(in the rows, 128 means zero)
Where one turn sends some rows of the set: a few examples, then the rows asked
k_374: [141 119 137 168 133 134  94 118 130 150 129 163  86 123 124 150 133 129
 115 129 129 118 117 162 131 128 125 161 155 131 155 146  99 139 104 150
 128 135 172 107 151 110 117 131  90 105 120 133 138 101 141]
k_120: [122  98 116 139 128 132  93  98 108 131 128 120 104 133 131 192  82 135
 128 104 141 138 137 118 135 151 117 118 127 167 127 128 134 123 146 152
 137 141 132 111 150 136 190 129 147 124 121 138 134  79  91]
k_706: [112 121 137 134 154 117  96  95 148 156 136 110 108 138 149 155 138 146
 156 145 101 138 149 100 137 124 127 129 113 135 141 112 153 140 129 121
 126 114 132  90 116 140 131  91 159  90  96 132 101 121 130]
k_813: [112 120 144 160 138 122 129 112 148 103 126 127  74 145 125 171 117 105
 152 138 118 144 133  91 141 128 120 126 166 154 120 123 118 105 136 128
 146 128  88 127 104 114 115 130 165  94 122 143 104 104 126]
k_771: [105 116 172 127 125 122 108 126 105 129 162 129 134 129 115 141 141 149
 121  91 137 122 106 144 139 134 135 131 134 146 127 117 147 161 157 146
 152 113 110 175  99 121  89 128 128 118 143 128 148 132 103]
k_14: [ 99 119 153 135 135 124 110 137 119 104 137 127  98 131 154 188  90 132
 106 129 129 135 130 114  97 135  83 133 143 155 120 174 115 105 148 119
 128 117 148 119 119 125 130 127 176 129 113 127 100 107  94]
k_189: [150 121 144 154 124 130 108 123 127 156 131 157  78 125 118 141 135 130
 118 128 128 120 116 156 127 134 124 151 165 146 163 134  90 145 102 147
 125 128 168 108 139 103 122 125  94 105 123 136 145 105 143]
k_105: [104 120 175 123 124 121 107 139 108 135 157 119 138 129 110 140 142 154
 110  98 141 134 114 142 131 145 137 131 136 136 120 119 149 163 165 143
 139 113 123 172 112 117  99 128 129 111 136 129 148 143  98]
k_149: [128 133 106 122 148 162 105 147 154  83 115 128 108 121 128 150 122 147
  89 121 109 127 149  82 135 142 112 139 105 162 152 131 149  94 146 157
 155 136 116  99 136 161 139 153 114 100 160 152 130 158 136]
k_789: [167 143 115 141 141 124 112 120  97 104 134 118 138 142 143 131  95 127
 104 131  81 128 118 129 133 112 136  93 127 104 107 140 114  86 122 150
 146 151 162 109 106 123 122 107 149 155 127 127 136 120 142]
k_122: [149 130 126 167 121 135  93 123 125 145 131 163  84 126 114 141 130 127
 116 138 130 129 124 154 129 120 127 161 159 135 159 143  91 139 111 150
 116 137 170 109 138 109 123 128 104 102 118 130 139  97 149]
k_186: [151 117 134 172 125 131 101 123 123 141 123 158  90 130 118 149 138 128
 120 133 129 129 120 157 130 131 128 152 164 133 149 143  91 138 121 150
 127 123 171 120 154 108 121 143  85  95 118 139 137 102 138]
k_743: [122 132 120 118 141 147 104 146 159  83 106 133  97 120 137 150 125 145
  91 123 109 136 141  86 131 130 106 130 106 141 149 136 150  78 153 167
 158 143 119 106 133 153 130 149 109  99 161 154 130 162 134]
k_548: [101 125 172 134 111 118 102 137 107 124 164 126 127 125 108 141 137 151
 110 101 143 130 111 138 131 126 136 132 144 142 136 119 143 168 153 144
 148 107 114 174 101 126 102 128 129 115 148 132 159 129 100]
k_338: [150  99 144  94 162 116 135 107 100  92 160  89 110 102 151 140 144 147
  91 131 137 128 170 115 132 141 127 129 109 169 139 142  94 138 105 152
 126 117  93 129 125 125 142 137 128  98 121 110 127 126  98]
k_995: [163 100 141  91 170 119 144 108 104  90 141  89 107 100 153 141 148 146
  99 129 132 136 162 112 130 139 126 132 102 166 141 138  91 127 110 152
 134 117  90 118 119 127 145 138 131 110 126 102 112 126  99]
k_319: [155 100 142  91 170 112 146 103 117 100 146  94 110 103 141 135 148 153
  99 133 127 136 171 115 131 137 140 125 105 167 139 141  92 119 108 170
 121 131  89 128 128 116 143 135 130  97 114 112 121 125  93]
k_483: [121 135 116 119 149 158 109 146 153  88 103 136 105 115 130 150 116 142
  94 117 117 125 143  85 143 138 113 134  99 152 151 136 155  84 147 165
 157 143 116  95 137 155 124 157 121 108 164 149 123 153 137]
k_758: [150  96 145  94 176 118 148 108 109  96 148  93 110  99 158 144 148 138
  94 128 129 117 169 123 135 138 132 133 101 169 141 140  94 126 104 157
 129 120  96 128 122 123 133 132 127  98 115 103 112 127  99]
k_393: [171 147 119 137 133 125 105 112 104  98 134 118 136 139 132 131  99 130
 109 144  90 151 114 131 125 126 136  93 119 100 103 143 114  95 132 145
 143 144 171 111 106 129 129 106 143 153 123 135 126 119 149]
k_279: [118  96 140 130 131 118  71 114 109 143 120 101 102 162 170 171 136 133
 121  89  89 109 148 105 145 105 112 105 145 152 116 109 126 119 148 148
 138 137 150 119 140 138 149 112 144  74 122 140 140 135 112]
k_867: [166 144 108 140 128 124 109 128  97 111 128 119 133 147 138 123  93 129
 108 133  85 134 118 132 128 119 134  89 131 101 107 126 118 102 118 141
 142 148 164 109 104 121 126 105 145 160 124 122 136 133 152]
k_208: [114 120 174 120 122 119 111 145 109 130 161 124 126 130 117 143 148 157
 114 100 137 133 104 135 130 131 126 121 135 154 139 119 144 166 156 143
 153 113 107 169  92 130 104 133 126 119 147 124 148 137  95]
k_387: [132 134 112 128 146 157 105 152 143  83  93 133 103 119 131 153 116 151
  90 120 111 127 139  89 136 131 111 132 109 158 146 127 149  87 150 162
 156 136 121  88 137 151 138 152 114 110 163 151 126 158 144]
k_163: [168 152 108 141 135 135 108 132 102 101 133 111 134 148 139 127 103 126
 103 137  83 140 124 121 127 115 134 100 124 105  99 131 119  90 125 144
 134 157 154 113 101 131 131 109 148 149 131 129 130 127 150]

k_995 turns into k_189
k_771 turns into k_789
k_105 turns into k_393
And these:
k_14 turns into k_706
k_338 turns into k_122

Where one turn sends some rows of the set: a few examples, then the rows asked
k_610: [157 147 167 127 109  89 141 131 104  86 130 125 155 148  75 165 147 124
 143 129 150 110 132 152 116  82 118 144 141 132 131 141]
k_577: [161 157 120 122 119 150 106 105  75 107 124  96 156 110 117 136 152  88
 109 125 132 132 139 130 144 126 118 119 120  96 123 133]
k_938: [138 106 155 154  97 141 154 133 134 120 124 131 155 166 140 164 116 103
 115 115 121 142 120 135 155 113 133 153 178 123 157 122]
k_637: [124 129 120 106 109 121 131  96  78 130 112 109 121 104 103 150 172  91
 103 128 100 121 131 131 124 129  94 116 128  97 154 120]
k_607: [134 116 142 120 116 108 139 145 146 114  94 128 108 168 108 150 128 105
 151 158 135 167 137 124 105 128 110 165 149 134 160 174]
k_777: [128 119 151 135 113 126 141 115 132  84 116  93 133 144 137 121 116 107
 131 128 160 138 129 154  93 126 160 139 168 103 152 160]
k_260: [153 120 106 111 152  99 120 135  97 149 107 129 129 115  93 155 137  79
 110 150 140 157 105 111 140 155  90 132 156 130 113 119]
k_638: [140 128 149 116 130 122 126 127  94 109 127 150 122  86 112 154 146 118
 118  85 151 128 119 145 111 136 150 127 138  77 115 105]
k_941: [169 156 131 131 146 114 164 102 123 167 130 144 127 150  82 123 113 135
 138 127 120 141 110 148 134 144 117 124 122 119 108 132]
k_457: [173 112 113 140 126 115 131 155 137 127 114 123 141 155  92 178 159 124
 121 148 121 110 102 155 140 116 108 162 135  90 132 106]
k_897: [152 161  88 105 154 134 133 118  84 108 118 136 124 120 102 125 132 103
 122 128 116 126 118 111 121 129 127  97 126  97 144 144]
k_653: [137 105 149 156 104 141 146 141 143 117 124 128 157 170 137 161 115 113
 124 114 112 150 121 132 151 118 125 150 177 108 160 127]
k_725: [145 138 127 124 114 114 140 118 115 109 134 108  96  97 116 155 120  71
 102 136 135 135 135 120 125 153 141 155 140  77 117 103]
k_671: [153 119 140 147 143 132 137 150 130 104 118 118 125 174 110 158 143 116
 131 132 150 192  98 143 120 117 142 149 179 116 136 150]
k_738: [145 147 167 141 139 125 149  87 105 176 132 113 146 140  94 134 124  98
 121 140 138 145 117 156 125 141  87 143 121 132 123 122]
k_25: [143 151 143 109 137 117 122 155 114 157 132 162 131 144  77 176 139 102
 135 136 137 143 125 130 141 146 118 160 140 103 189 134]
k_250: [155 127 148 159 140 111 145  85 107 162  89 146 128 138  81 150 136 122
 145 138 121 128 122 163 120 130  85 127 136 126 113 127]
k_154: [134 134 177 108 102 127 143 180 139 120 120 124 123 140 131 171 131 127
 149 135 140 152 142 171 130 135 103 159 135 125 128 156]
k_63: [136 103 171 119 115 125 139 174 122 129  99 130 157 169 130 158 136 150
 120 106 118 133 104 137 103 119 102 118 135 130 159 137]
k_739: [141 115 133 129 107 109 144 152 140 108  94 125 109 164 102 146 122 104
 146 160 136 156 136 119 108 122 106 168 144 143 159 170]
k_539: [133 105 138 142 129 108 116 114 115 105  98 115 147 112  91 129 131  81
 100 119 136 114 127 103  75 128 132 111 138  97 147 116]
k_626: [162 169 136 140 117 122 147  85 100 143 122 126 128 155  79 157 132 125
 132 112 130 147 106 145 118 152  71 130 124 122 143 117]
k_651: [156 117 141 136 107  87 134 109 100 117 112 131 149 128 100 130 131  94
 112 150 122 141  99 105 149 110 123 119 151 111  80 106]
k_64: [125 111 165 104 127 119 153 136 105 117 123  96 121 145 177 139 110 113
 137 106 128 141 127 136 110 154 127 136 163  89 143 150]
k_192: [137 117 164 110 138 101 159 152 128 126 140 138 160 171  95 146 145  73
 139 107 103 139 134 108 138 160 121 120 125 114 126 132]
k_21: [135 127 127  97 131 105 131 117 108 125 111 128 134  95 129 136  92 101
 112 120 133  94 163 110 109 138 133 147 131 107 148 128]
k_247: [126 118 153 129 114 124 141 154 132 106 112 121  90 135 122 140 132 105
 150 124 128 164 126 142 109 179 140 122 154  75 156 156]
k_795: [160 134 169 108 157 111 134 107 100 116 102 130 151 189 134 167 134  73
 130 153 150 128 115 121 123 113 126 144 147 126 117 138]
k_359: [165 167 139 162 131 124 147  91 101 132 104 124 167 157  78 138 110 124
 129 128 125 136 148 144 134 148 103 133 123 132 115 138]
k_202: [131 105 130 144 120 136 118 145 112 115 100 117 134 132 130 152 141 143
 130 100 140 147 126 157 106 155 130 147 170  73 179 145]
k_188: [139 143 118  91 116  99 123 109  80 115  94 140 144 111 101 150 134 118
 111 157 159 135 115 135 130 122  92 172 121 139 131 119]
k_555: [130 141 122 133 109 106 143 147 108 114 114 157 163 107  65 144 127 123
  96 132 116 119 102 133 139 132 121 100 137 121 133 101]
k_494: [142 107 154 148 108 111 126 161 117 102  95  79 121 123 132 143 120 137
 133 147 132 126 136 160  93 127 118 142 148  85 146 157]
k_438: [132 146 113 132 126 126 132 112  81 125 100 153 124  96  98 128 144 103
 137 148 115 115 151 129 130 103 135 128 137  82 112 147]
k_796: [170 135 135 112 145  99  98 138  79 101  86 111 114 110 107 157 138 122
 115 121 149 138 129 111  82 146 120 126 124  88 121 131]
k_850: [132 111 182 118 116 124 144 167 124 114 108 121 157 171 135 161 131 148
 128 107 113 142 108 143 106 118 103 116 135 125 159 139]
k_684: [127 140 141 100 140 119 129 123  85 159 129 112 129  97 103 127 162  87
 117 133 130 124 127 136 106 109 122  97 139 100 105 143]
k_665: [134 165 149  88 105 116 119 126  99 124 115 166 169 119 101 141 123  95
 128 112 159 130 123 119 133 147 105 109 128 134 115 128]
k_815: [137 135 175 106 103 126 154 184 125 123 118 132 119 142 135 167 132 121
 148 130 141 151 138 161 133 138 107 159 132 128 111 154]
k_493: [161 120 146 150 139 133 133 155 121 108 120 124 122 170 101 156 150 110
 128 124 155 198  92 133 124 127 143 142 171 123 142 148]

k_539 turns into k_796
k_63 turns into k_493
k_577 turns into k_438
And these:
k_665 turns into k_651
k_359 turns into k_250
k_64 turns into k_777
k_192 turns into k_795
k_671 turns into k_154

Where one turn sends some rows of the set: a few examples, then the rows asked
k_405: [104 151 177  74 164 140 166 115 144  81 120  98 141 132 133  97  90 151
 129 142 156 160 156 157 153 118  55 119  94 203 131 186 136 115 101 172
  98 123 130 141 161 151 102  94 128 102 116 154 106 121 122 130 143 149
 147 134 114 102  76  86 117 183  86 105 109 125]
k_117: [104 143 137  99 142 121 106 137 134 101 158 129 158 144 129 115  74 124
 134 155 146 145 178 150 145 103  61 137 101 232 114 156 155 133 112 164
 115  95 106 100 160 116 153 141 147 120 122 101 150 163 118  89 161 118
 154 140 121 137  97  97  77 184 112  94 161 140]
k_15: [134 139 115  70 159 117 162 114 126  66 140 150 133 147 130 115  83 146
 137 153 167 132 108 105 174  97  66 142  96 165 144 165 136 120  96 181
 114 111 137 122 137 147 100 110 156 108 143 145 146  97 118 112  66 128
 153 126  99 145  86 139  63 105  94 132 114 131]
k_782: [ 97 142 137  88 145 137 101 159 167 103 146 169 125 134 134  88  92 106
 146 142 114 139 170 146 152 114  57 140  83 186 113 138 127 164 106 175
 106  75 109 155 149 117 104 120 142 155 113 123 133 132  96 114 118 132
 148 165 110 118 134  80  49 177  71  83 107 151]
k_320: [115 162 104  97 146 113 129  81 108  82 164 146 137 124 139  91  79 175
 131 160 160 133 127 123 158 108  82 145  94 111 124 161  98 130 106 174
 139  95 118 103 164 141 139 137 151 126 132 125 127 113 121 101  81 124
 126 148 110 136  86  99  57  92 114  80 122 138]
k_255: [108 142 123 123 142 108 107 153 139 107 153 160 108 154 141 100 107  92
 140 166 139 127 177 150 139 105  51 134 106 192 108 133 149 126 115 191
  88  60 121 172 166 103 129 103 159 141  97 111 121 106 111 102 128 132
 168 121 132 138 112 114  58 153 101 128 118 125]
k_35: [117 173 134  91  98 124 142 142 143  71 150 152 127 160 163 115  88  93
 128 139 148 111 152 110 153 119  81 162 116 132 114 130 152 114 109 149
 131  69 106 144 172 120  90  83 136 153 118 123 164 133  87 119  85 113
 140 143 134 130 131  89  98 150 117 121 139 154]
k_488: [ 86 166 157 104 155 111 113 153 148 105 129 121 144 128 167  83  77 141
 146 161 116 174 159 142 149  94  56 119 111 194 123 143 122 138 118 198
  97  70 102 123 121 122 152 153 175 132 110 118 143 144 116  95 135 163
 171 156 116 137  79  94  72 164 121  97 143 106]
k_168: [101 182 142  71 134 117 123  73 125  91 138 136 136 148 123 109  74 147
 122 128 191 135 147 154 159 135  67 127  92 214 122 155 128 127 117 185
 109  89 116 157 160 127 112  92 136 132 135 120 100 116 119 108 137 126
 162 155 117 127 110 101 109 128 102 110  47 146]
k_24: [108 200 156  68 134 101 129 129 124  74 134 136 160 157 147  87  58 144
 131 133 140 149 163 131 139 138  73 126 106 132 125 153 123 126 116 149
 131  87 106  85 163 134 116 142 150 135 109 128 183 162 112 112 106 125
 154 157 122 134 112  89 120 142 113 131 168 147]
k_418: [103 107 148  68 115 116 110 159  79  74 137 148 160 144 137  88  97 117
 131 139 189 127 130 110 109  93  69 139  68 151 127 154 108 115 109 152
 110 117 102 142 164 144  89 124 168 126  84 103 113  82 117  96 155 133
 164 165  90 148  75 118  82 166  99  87 112 152]
k_873: [117 132 129  90 149 139 174 120 127  71 180 133 123 149 164 116  87 133
 146 168 138 118 109 117 161  84  67 139 107 138 133 160 126 135 115 160
 148 127 135 116 148 149 107  86 139 114 114 136 122 108 111 118  72 108
 129 132 105 126  76  75  39 133 112  70 148 137]
k_814: [ 91 173 167 110 135 131 124  81 111  74 128 105 110 137 150  94  72 159
 134 161 186 134 151 142 141 121  82 153  99 190  90 157 153 131 117 157
 129  92  99 145 130 128 120  74 155 120 121 121  91 107 128 102 131 178
 135 151  93 129  82 108  90 137 106  85 148 125]
k_896: [130 191 154 114 107  93 147 157 119  78 130 127 136 166 193 102  77 115
 108 158 147 159 159 119 140 119  87 113 111 137 118 156 126 108  99 166
 143  83 120 111 171 148 132 130 161 102 122 124 151 160 110 100 131 111
 142 153 138 134  94  95 116 145 140 107 170 135]
k_757: [ 76 166 126 104 118 131 146  97 130  92 143 115 124 139 163 101  75 127
 121 140 121 137 147 159 135 118  74 108  89 167 121 153 134 132 120 177
 146 100 129 175 173 151 120  88 155 127  93 125  86  97 114 126 144 161
 154 141 138 118  79  68  98 145  79  42  96 131]
k_184: [154 137 169 130 131 116 144 126  64  88 153 130 170 132 127 120  92 149
 162  89 133 130 145 143 115  78  60 122 100 170 143 140 132 117 101 169
 105 102 119 123 159 139 104 127 174 165 114 105 127  92 100 116 123 158
 173 151 107 118  82 114  97 150 113  82 119 141]
k_609: [123 133 106  83 152  97 183 114 119  89 166 140 159 160 145 101  85 134
 138 167 166 148 130 124 144 125  52  98  94 134 143 180 123 120  96 193
 127 137 145 136 177 157 138 142 147  98 133 133 142 118 116 129 113  84
 140 135 116 115  81  97  71 112 105  85 120 148]
k_360: [170 137 177 114 122 127 162 131  99 113 156 139 180 134 115 120 101 138
 155 115 147 144 155 133 124  82  66 127  88 166 137 143 139 127 116 157
 110 106 129 131 134 128  95 116 175 152 124  97 116 109  97 107 133 132
 157 197  92 144  76  96 100 142 136  69 110 149]
k_301: [ 96 122 155  76 139 141 129 152  97  86 151 145 153 140 139  87 106 141
 145 131 199 133 128 107 118  76  93 156  97 147 128 140 115 127 114 160
 103  91 105 136 169 136  70 158 163 138  66 129 116  87 107 111 152 127
 169 161 106 127  79  99  98 163 114  84  98 132]
k_520: [113 191 156  87 110 102 155 168 149  61 121 164 100 181 154 101  97  93
 131 132 111 137 146 116 141 114  72 111  97 137 139 159 120 136 111 159
 121  77 131 132 158 136  95  94 153 133 105 127 148 113  98 107  80 119
 157 154 129 123 120 115  99 147  84 140 121 151]

k_609 turns into k_15
k_757 turns into k_405
And these:
k_301 turns into k_360
k_782 turns into k_117
k_24 turns into k_35

